In the rows, 128 means zero.
The rows of T fall into 3 groups, which share some directions, and each row is roughly a mix of its group's hidden directions.
T (94 x 13):
[[144 104 151 129 147 152  95 134 104 130 134 170  64]
 [150  90 159 102 115 158 128 151 108 172 104 164 152]
 [122  89 175 127 162 169  92 134 100 138 134 143 100]
 [143 149 175 115 135 159  63 118 155 132 139 105 121]
 [147 122 148 124 104 133  92 148  95  98 175 176 114]
 [150 149 120 146 109 134 123 106  70 130 145 167 178]
 [174 108 165 157 116 118 127 149  86 100 137 159  99]
 [105  97  79 123 102 160 121 108 180 126 140 159 130]
 [130 151 159  81 128 137 140 149 119 147 106 188  98]
 [ 92 117 123 134  95 109 124  92  86 130 142 187 135]
 [143  79 114 172 164 154 140 135 118 126  90 162 139]
 [139 176 164  98 131 139 105 106  97 114 102 120  81]
 [ 88 125  86  86 130 124 101 103 180 118 145 125 114]
 [167 132 131 110 109  80 106 150 119 160 118 182 113]
 [114 105  83 145  92 114 187 107 119 113 106 135 150]
 [129 100 114 132 169  99 155 161  93 170 149 129 160]
 [147 106  82  99 134  98 120 140 173 125  87 104 154]
 [108  96 189 109 112  87 113 152 105 110 142 128 105]
 [166  74 148 153 113 153 143 165 163 110 120 123 110]
 [139 101 134  92 146 118 116 180 102 172 153 158 111]
 [ 84 118 142 107  98 121 105  87 106 119 177 152 146]
 [109 142 126  99 107 108  95  98  87 123 164 150 175]
 [159 114 135 153 156 134 144 116 157  98 122 106  61]
 [139  92 159 112 140 141  89 116  82 169 113 128 164]
 [100 167 149 103 135 121 163 160 162 125 130 164  87]
 [ 98 146 125 131 148 104 138 143 166 107 146 151  60]
 [142  84 120 180 128 126  93 120 120 123 153  81 152]
 [131  85 165 101 105 102 109 192 132 120 125 124 134]
 [112  95 148 111 117 158 111 163 181 115 158 117  93]
 [171  93 129 125 136 167  90 110  80 128 104 150 124]
 [113 160 140 115 133 125 152 160 161 111 134 169  68]
 [132 127 176 118 135 160 124 154 117 140 141 171  70]
 [115 125 131 171 109 150 154 132 182  93 103 158 151]
 [142 103 148  97 104 125  80 136 132  88 183 137 134]
 [148 118 155 120  94 125 122 133  99 178 129 111 189]
 [143 126 175 149 136 181 110 134 158 118  88 162 135]
 [133  83  90 160 111 143 119  82 141 125 120  96 165]
 [134 121 138 115 141  76 123 178 119 121  92 138  78]
 [ 87 134 157 137 109 139 118  97  91 122 179 165 110]
 [145 149 162  78 132 130 127 138  73 150 107 145  95]
 [145 114 172 103  84 176 112 126 146 145 101 149 149]
 [116  99 113 156 118 132 179 159 149 119 108 182 147]
 [157 121 171 126 111 120 108 164 114 162 145 173  91]
 [171 107 136 125 102 127 105 122  84 166 114 127 179]
 [171 107  91 160 131 163 146 146 173 123 104 138 105]
 [122 151 158  99  63 150 142 129 155 110 103 159 119]
 [140 119 106 132 174 125 111 142  96 113 116 153  61]
 [162 163  96 141  91 156 170 129 139  89 126 141 105]
 [ 90  96 166  92 126  72 121 131 135 117 122  99 106]
 [112 128  61 105 126 142 116  95 182 129 131 130 144]
 [131 127  99 164 102  76 130 128 150 129 151  86 167]
 [112 107 148  88 161 154 101  94  84 155 107 145 119]
 [117 128 147 122  80 135 136 118 167 144 145 106 193]
 [119 151 153  98  81 138 109 154 179 115 149 151 104]
 [151  97 121 106 162 137  84 115 100 124  81 165 135]
 [125 139 156 132 184 113 113 177 137 159 169 126 143]
 [152 111 156 105 122 157 106 111  72 168 126 155 105]
 [174 172  98 104 165 132 102 120 148 107 140  93 130]
 [135 128 155 111 142  72 124 180 108 125  94 120  95]
 [ 89 151 165 106 143  80 117  95  89 124 144 112 112]
 [119 102 190 125 122 130 120 173 130 112 150 120  81]
 [116 160 134 141 169  98 109 124 137 136 173  74 149]
 [104 123 101 139 116 105 134 149 112 140  97 194  88]
 [155 103 173 119 133 133  93 155 102 159 130 173 101]
 [124 178 180 114  89 150 120 109 163 106 113 120 134]
 [132 149 165  96 128 185 156 150 119 124 107 168 110]
 [145  61  93 112 122 125 129 135  91 172 131 135 142]
 [128 119 123 134  79 155  95  92 179 113 135 100 149]
 [154  85 109 147 139 121  84 110 105 129 111 101 180]
 [142  89 136 155 142 152 119 107 131 156 121 104 196]
 [116 136 149 113 104 140 139  94  90 179 166 121  89]
 [ 80 131 114  87 116 100  93  83 125 115 162 142 135]
 [110 112 131 119 139 110 125  58 149  95 151 106  93]
 [166  89 139 171 100 119 150 129  90 119 110 168 139]
 [104 175 132 114 106 103 179 155 171 128 128 122 153]
 [140 159 181 100  93 158 113  92 122 133 100 109 143]
 [104  65 145 119  81 139 128 145 151 135 138 133 169]
 [ 90 167 151 110 121 108 111 130  68 147 145 151 148]
 [114 110 171 139 136 168 118 128 106 147 168 128  73]
 [140 101 112 125 182 115  94 164 108 149 156 140  91]
 [130  95 138 141 143 131 170 153 110 166 114 149 187]
 [184 130  83 152  94 127 132 123 125 103 108 120 171]
 [169 160 124 120 139 121 120 103 101 126 134  95 194]
 [175  84 152 154 123 141  82 152 104 139 127 132 155]
 [173 100  95 114 103 129  90 143 139  93 148 167 140]
 [127 115 147 165 120 164 149 140 168 109  91 173 152]
 [106 131 152 113 127 118 125 110 107 169 165 144  62]
 [127 145  97 100 133  94 129 112  74 120 132 112  72]
 [137 127 147  67  77 139 127 143 105 146 115 159  99]
 [135 123 176 121  92 163 138 132 149 149 103 144 183]
 [138 103 152  88 106  89  92 179 114 113 134 131 152]
 [143  77 124 127  88 123 116 182 133 120 119 174 133]
 [132 103 126 126 116 115 103  84  84 175 140  95 159]
 [127 142  83 162 125 116 147 137 174  73 129 103 139]]

Here is one row from each group, named. Which group is each of the other rows in?
[110 144 151 113 107 108 139 149 158 158 172 107 182]
(3)
[146 144 132  84 126  87 119 145 126 153  96 188 124]
(22)
[164 186  70 124 160 141 117 143 135 134 111 136 126]
(56)

[129 152 139 124 171 137 130 109 158 111 142  82  71]
(56)
[128  96  86 135 174  97 126 165 104 142 158 142 100]
(3)
[150 105  73 164 126 144 155 109 160 127  95 155 112]
(56)
[171 101 133 124 106 129  95 104  72 169 128 133 142]
(22)
[111 155 132 169 136 123 190 115 125  99  90 136 155]
(3)
[159  94 105 125 128 132 138 174 182 131  89 106 136]
(56)
[141 132 156  99 123 176 131 116  86 149 125 166  85]
(22)
[124 126 144 118 119 158 142 124 114 140 109  91 207]
(22)
[123 114 183 169 115 174 164 124 116 145 142 108 145]
(56)
